Rotation paths and how fast each direction turns (degrees each step)
Each turn is a multiple of 5 degrees from 10 to 175, or 0.
Each row of a path follows its step; steps can be skipped.
Path 1:
step 0: [-16.3  17.0   1.5 -24.4  21.3 -17.8  -1.7   6.7 -34.6  15.7  -2.6   0.9
   3.8 -17.6 -21.3  26.2  17.5  -6.1  -3.7  10.7  25.5  -9.8  -3.5   0.8
 -19.5   6.2   5.7 -11.9  10.6 -14.2 -35.4   7.1   8.6  38.3 -14.5  -4.4
  13.2 -15.9   9.3 -22.1  35.7 -21.1   5.2  18.3  21.1 -31.0  -3.3 -25.5
 -23.0 -35.2  -0.2  22.2   1.2  -6.8  -9.3  -2.0  -0.2   4.2 -29.7   3.0
 -18.5]
step 1: [ 24.6  15.6   5.2   0.5  28.4  26.4  21.0  -4.1  13.8  12.9  -4.6  -1.7
 -17.1  12.4 -21.3  21.4  -0.3 -14.4 -13.4   1.6 -23.4 -11.7 -21.5  13.4
  26.7 -19.8  24.1 -14.9   1.1  24.0  31.7  -4.5 -22.3  17.8 -19.2 -26.6
  -2.4 -15.6   9.2 -28.5  36.5 -10.1  10.5 -17.2  23.0 -16.7 -12.2 -22.0
  -6.3  -0.8  -6.2  15.1  -6.8  25.5 -21.5  18.8 -11.9  -9.0   9.7  20.2
   6.6]
step 2: [ 28.4  -7.2 -17.3  20.5 -22.3  -9.6  -4.8 -10.6 -10.2 -16.6  -6.9   2.5
   1.7  20.7 -24.7  26.0  -3.4  -9.7  -6.7  16.4  -0.3   7.2  14.6  -7.3
  16.3   1.6 -22.1 -31.8   4.4  -7.4  -1.6  -8.0 -10.7 -17.5 -29.5 -27.5
  -0.5 -13.1  21.7  14.7  17.8  -1.9 -14.2 -10.0   5.3  -7.3   9.2 -60.7
 -15.0  -9.7  16.5   9.3   8.1 -19.9  41.6  -0.1   6.3 -30.9   3.3  19.5
  -6.0]
step 5: [  9.8   2.5 -25.4  20.6  10.6  19.9  11.2  33.3  -8.6 -10.8 -14.4  -2.9
  -4.8  25.8 -18.8  12.1  22.1  -2.2  24.0  10.0  -5.3 -22.1   0.9 -18.8
  18.2  -5.5  -3.4  -6.7  15.9  25.0 -11.7  12.3  12.1  10.9 -15.4 -19.0
 -12.2  10.4  11.4  -6.6  -0.9 -18.5  16.8 -14.1   0.1  -9.9  17.1 -29.4
  -3.4  -1.7   3.4  55.2  32.0  30.3  20.3  -3.6 -31.9  -5.7 -15.0   2.6
 -23.0]
step 8: [ -8.0  -7.1  20.1 -12.8  18.3  20.4 -13.1  13.0 -19.6  -1.0  23.0 -15.4
   1.8 -10.2  -9.5   1.5  -0.3 -30.7  11.6  11.2   3.6 -43.3  -7.5  -2.6
  23.0   7.1  -1.4 -11.4  22.3  -1.0  12.9   2.4  -3.3 -10.1 -33.3  -1.1
   1.4  24.0  -2.4 -21.9   6.7  17.2  27.5   2.8 -17.5  13.6  11.2 -29.5
  11.3  -5.1   0.9  48.6 -46.2   4.8  11.6   5.6 -19.2  10.6 -27.0 -11.4
   1.7]
step 9: [ 27.3 -14.1  -8.4  27.6   1.4  -6.5 -25.6   0.0  -4.5 -32.4   6.6 -21.0
 -15.1  16.8 -22.8 -13.5   1.2  19.1  12.3  16.0   3.4 -19.3  32.3 -27.2
  -0.5 -20.8 -26.1 -13.8 -15.7  12.8  17.5 -10.3   7.8  23.5 -17.4   9.5
 -22.0 -17.0 -11.5 -26.3  33.8  29.3  19.8   3.9  19.1  -7.1 -24.1  -9.7
  10.0  11.4  -1.5  26.1   3.2  20.1   0.9 -11.0  -0.6  17.8  11.0   4.0
 -10.5]
step 10: [ 17.3  32.5   3.0   7.1 -31.7   3.4  14.4   8.1  -3.2  -9.5  17.5   7.3
 -29.5   1.4 -13.2 -29.4  10.5 -13.9  15.6  43.4  -7.9   7.6 -15.4  -3.2
   9.2   9.0 -35.0   7.8   5.8  20.3   6.7 -12.9  17.4 -14.2   2.4  15.1
  -4.8 -24.3  50.8 -11.2 -29.5   4.3  27.9  -8.3   6.5  12.9  -6.2 -25.6
   0.9 -21.1   3.8   0.5  -2.3  14.3  10.9 -13.1   7.7  15.7 -16.0   8.0
 -13.1]
step 11: [ 19.0  13.4  -5.0 -19.3   8.1 -18.6  -0.7 -18.8 -44.8 -12.3   1.3 -29.3
   2.0   6.3 -10.8  18.0  19.6 -30.2 -10.2   7.7  30.3  -0.1  -0.4  13.3
 -11.3  11.4  -3.6 -27.4  22.9  19.5  14.0 -12.0 -11.5 -12.4 -14.0  18.4
 -15.2  21.6   8.3 -17.1  -5.2  31.1  16.9 -19.7  -3.9  12.7   5.0   4.6
  -7.4  -9.5 -41.0   4.4   5.6  -0.4  -1.9 -25.4  -0.3  23.1 -15.6 -42.5
  -3.8]
step 12: [ 11.0  -1.4  28.9  -5.1  20.6 -13.2 -19.6  32.9  -8.8   7.3 -10.4  -6.5
  -1.7 -14.0   5.6   8.1  -8.4  21.9  -0.1  -9.1  -5.2 -16.6  -7.6 -10.5
 -19.4  -7.0  -2.0   7.0  13.4  19.3   1.2  28.4   1.6  11.9 -28.0   1.1
  13.2  -5.8  15.1 -36.8  21.3  17.8  29.5  -0.7   3.4 -13.7 -10.8 -36.7
 -24.3  -9.5  -2.1  19.4   0.4   2.5   2.9 -21.1  28.5  58.4  -7.5   1.1
 -18.3]
step 14: [ 35.0 -14.7  13.0  -9.0 -40.4 -20.1  12.5   3.2  -5.7 -26.8  -5.8  -4.8
 -22.7  35.2   3.3  13.1  15.6  -8.9   4.2   7.9   3.3 -22.0  -6.9   3.8
 -13.6  29.4 -10.6 -30.9   8.6 -11.4  17.1 -23.6 -25.8  -0.7 -16.4  -3.5
  -5.2 -19.9   7.2   6.6 -11.4  15.3  16.2 -14.3  13.1 -12.3 -18.9 -29.5
 -14.1  -4.2 -30.2  -5.1  -0.2 -19.3  13.8 -16.6   7.0  18.4  -4.6  27.2
  30.0]
Speeds:
[ -2.8  -0.3  -1.2   2.9  -2.6  -8.6   2.1  -3.6   1.6  -1.0   0.4   2.5
  -8.9   2.3  -2.0   2.9  -5.9   2.1   1.2  -8.2   0.6   0.7  -1.4   6.4
   6.1   0.5   6.6   4.6   4.4  -5.2  -3.4   6.1  -0.1  -6.9   2.8   3.4
   7.8  -0.9  -4.4   8.4   4.4   3.7   1.9  -1.6   1.5  -6.3   1.9  -5.4
  -0.1   1.3  -6.0   6.2   4.5   7.1   1.4   2.3  -6.2 -10.0  -0.6   4.2
  -3.8] | 25
[  0.5   2.4  -2.3  -1.2   2.3   6.5  -0.1   0.1   5.5  -1.9  -4.5   1.7
 -12.1  -7.2  -3.2   4.6   9.6  -3.0  -1.4  -2.0   4.2   1.8   2.6   0.8
   9.3  -1.4   0.6   1.6   0.2   2.3  -5.0  10.3  -1.2  -1.4   3.0  -5.4
  -6.6  -4.6   1.9  -3.2   0.8   1.6   0.8  -2.6  -2.1   3.0  -2.5   8.3
  -8.7  -8.1  -5.3  -2.1   0.9  -5.3  -0.3  -7.6   1.4  -2.7   1.1  -2.2
  -5.2] | 70
[-3.5 10.4 -2.9  2.8  3.9  2.1 -4.9  1.6  0.2  1.1  8.0  6.9 -0.4 -0.5
 -6.6  0.8 -2.1 11.2 -5.0 -2.3 -1.0 -3.0  2.0  1.0  0.0 -3.0 -3.8  5.5
 -7.4  2.7 -7.7 -4.7 -2.9  3.4 -1.1  4.4  5.5 -1.8 -5.3 -0.9  3.1  3.7
  2.4  4.6  4.2 -2.3 -2.3  2.2  0.5 -4.6  1.5 -7.8 -1.8  6.2 -7.4 -4.1
  8.4  2.8 -2.5  6.5 -2.6] | 120
[-3.3  3.6 -0.7  1.5 -1.2  8.0  1.5  2.1  0.1 -1.9 -1.0  2.7 -2.5  1.3
 -4.8  7.5  8.8 -5.8 -2.4 -6.0  2.9 -9.7 -3.5 -4.9 -1.9  5.2  0.4 -2.8
  2.5  6.1 -2.6 -7.6 -7.4 -5.1 -2.9 -0.3  2.3  4.6  0.7  3.3 -6.7  7.8
 -4.2 -1.8 -2.7  2.8 12.2 -4.4  2.9  4.6  0.4 -6.7 -0.1  3.2  5.9 -0.3
 -3.5 -2.0  3.5  2.1  2.2] | 120
[ -3.5  -2.9  -1.4   4.6  -0.3   4.4   4.0   0.2   0.1  -6.9   6.2   0.9
  -0.9   4.8   4.3   6.1   6.6  -0.9  -4.6  -7.9  -2.9  -2.9  -4.5   2.2
  -2.2  -0.6   2.9   5.0  -2.5  -4.4   4.1  -1.8   9.2   6.7  -1.6  -3.5
   1.1  -6.4  -2.5  -0.7   2.2  -5.4  -7.0   1.4  -1.4  -2.7   4.2  -4.1
  -3.2   0.8 -11.1   4.7 -10.6  -5.6  -0.2   3.6   8.1   2.7  -4.3  -0.5
   1.1] | 55
[ -1.7  -8.0  -4.9   7.0  -8.7  -2.6   3.4  -5.0   0.5  -0.7  -2.5   4.2
   3.5  -1.5 -10.3  -1.3  -0.3  -0.8   0.5   4.0 -13.1  -1.1   0.6  -4.0
   6.7   3.4  -0.6   0.1  -7.9  -3.9   3.0   1.7  -0.7  -4.0  -6.0   2.6
  -2.4  -0.9   5.3  -4.2  -1.2  -3.4  -1.1   6.0  -2.8  -6.1   3.5   3.7
  -7.8   8.0  -2.4  -4.4   2.2   4.8  -0.1  -7.6  -0.4   1.6  -0.3   0.3
   0.5] | 95
